(in the rows, 128 means zero)
One turn sends every row of this set to another row. A few are shown first. Where does it send the rows asked after them?
k_325: [112 153 142 112 161 138 151 117 117 157 121 151 120 136 120 100]
k_972: [138 117  72 152 152 123 139 137  99 128 120 122 127 114 125 121]
k_73: [104 138 107 121 146 130 138 116 151 147 113 129 154  75 129 123]
k_91: [137 146 121 140 115 154 132 124 140 159 104 124 104 126 161 122]
k_513: [128 100 117 137 136 101 152 124 146 157 146 110 144 159 145 115]
k_871: [142 131 128 148 138 124 130 115 119 142 125 137 110 117 145  71]
k_465: [123 168 110 126 149 103 153 141 141 162 139 123 153 132  96 117]
k_917: [143 150 113 152 140 136 146 160 101 114 138  98 149 126 137 100]
k_884: [148 123 129 128 137 129 117 142 119 123 126 177 168 117 129 145]
k_305: [107 163 119 126 129 125 153 128  85 109 129 104 113 111 122 123]
k_52: [125  82 125 139 161 123 140 148 151 139 122 124 144 144 133 130]
k_126: [103 128 127 123 115 128  83 144 116 133 145 154 130 116 107 150]
k_445: [144 132 158 113 109 119 156 126 150 146 138 114 142 134 157 144]
k_262: [ 87 128 125  96 132 116 130  95 122 159 130 107 128 125 136 103]
k_977: [ 77 130 153 152 117 133 109 145 137 143 129 117 149 142 140 118]
k_196: [128 105 121 127 154 125 102 143 149 127 120 153 132 152 142 105]
k_270: [111 159 174 140 135 127 138 135 121 131 134 149 114 118 144 146]
k_731: [146 131 112 128 151 113 150  97 123 119 150 114 158  90 125 132]
k_102: [115 139 100 145 118 117 117 151 152 151 117  87 148 143 115 139]
k_653: [ 96 149 121 131 128 110  87 130  85 138 159 135 147 119 140 136]
k_312: [119 132  89 124 150 112 140 134 135 117 116 121 133 106  95  92]
k_93: [147 152 153 142 160 138 131 174 122 156 129 127 141 131 125 119]
k_474: [140 117  93 151 153 120 139 132  84 136 136 121 136 104 148 110]
k_526: [179 124 126 127 130 116 133 130 119 124 142  97 117 119 131 135]
k_610: [137 130 116 127 134 103 119 143 131 138 162 119 156 164 160 101]
k_137: [119 135 137 146 149 113 118 142 117 121 110 132 111  75 112 121]
k_421: [ 71 132 132 128 110 118 116 146 139 139 132 101 145 149 121 122]
k_981: [106  98 127 120 160 134 163 124 121 132 140 114 153 149 147 121]
k_821: [157 142 106 122 103 107 129 129 124 136 136 158 148 153 124 141]
k_213: [100 125 101 105 162 126 134 131 128 108 144 136 168 147 138 109]
k_114: [138 132 129  85 126 118 139 119  93 122 144 160 152 130 133 131]
k_16: [118 134 143 104 130 131 167 126 148 125 128 121 167 114 137 155]
k_504: [109 144 124 139  96 117  93 124 116 152 163 151 137 125 126 140]
k_587: [153 124 113 144 146 147 142  98 131 116 112 136 115 120 129 136]
k_96: [ 93 146 122 121 109 143 107 130  92 127 159 144 139 132 123 149]
k_322: [117 169 144 142 125 103 139 158 140 126 142 126 132 123 116 165]
k_301: [133 166 120 178 113  99 133 122 120 143 131 120 118 108 134 119]
k_386: [ 65 121 151 123 121 121 109 131 135 142 129 121 140 131 132 109]
k_536: [143 109  87 137 145 109 134 128  94 142 130 122 109 112 133 105]
k_615: [134 148 122 102 124 128 137 158 117 142 140  79 140 103 145 130]
k_824: [130 121 146 115 126 128 149 121 172 139 107 140 134 123 133 148]
k_546: [108 124 153 148 149 160 112 139 119 145 116 116 152 115 159 124]
k_70: [107 138 115 126 116 107  74 133 102 144 137 139 111 138 128 135]
k_577: [ 96 164 145 115 129  95 149 114 137 136 141 147 115 115 114 142]
k_874: [ 88 145 102 139 133 128  87 132 104 126 131 147 141 130 123 149]

k_114 goes to k_821
k_526 goes to k_587
k_653 goes to k_70
Now find these:
k_322 goes to k_270
k_196 goes to k_213
k_102 goes to k_546
k_16 goes to k_445
k_312 goes to k_917
k_325 goes to k_465
k_474 goes to k_536
k_305 goes to k_301
k_52 goes to k_981
k_126 goes to k_96
k_615 goes to k_91
k_386 goes to k_421

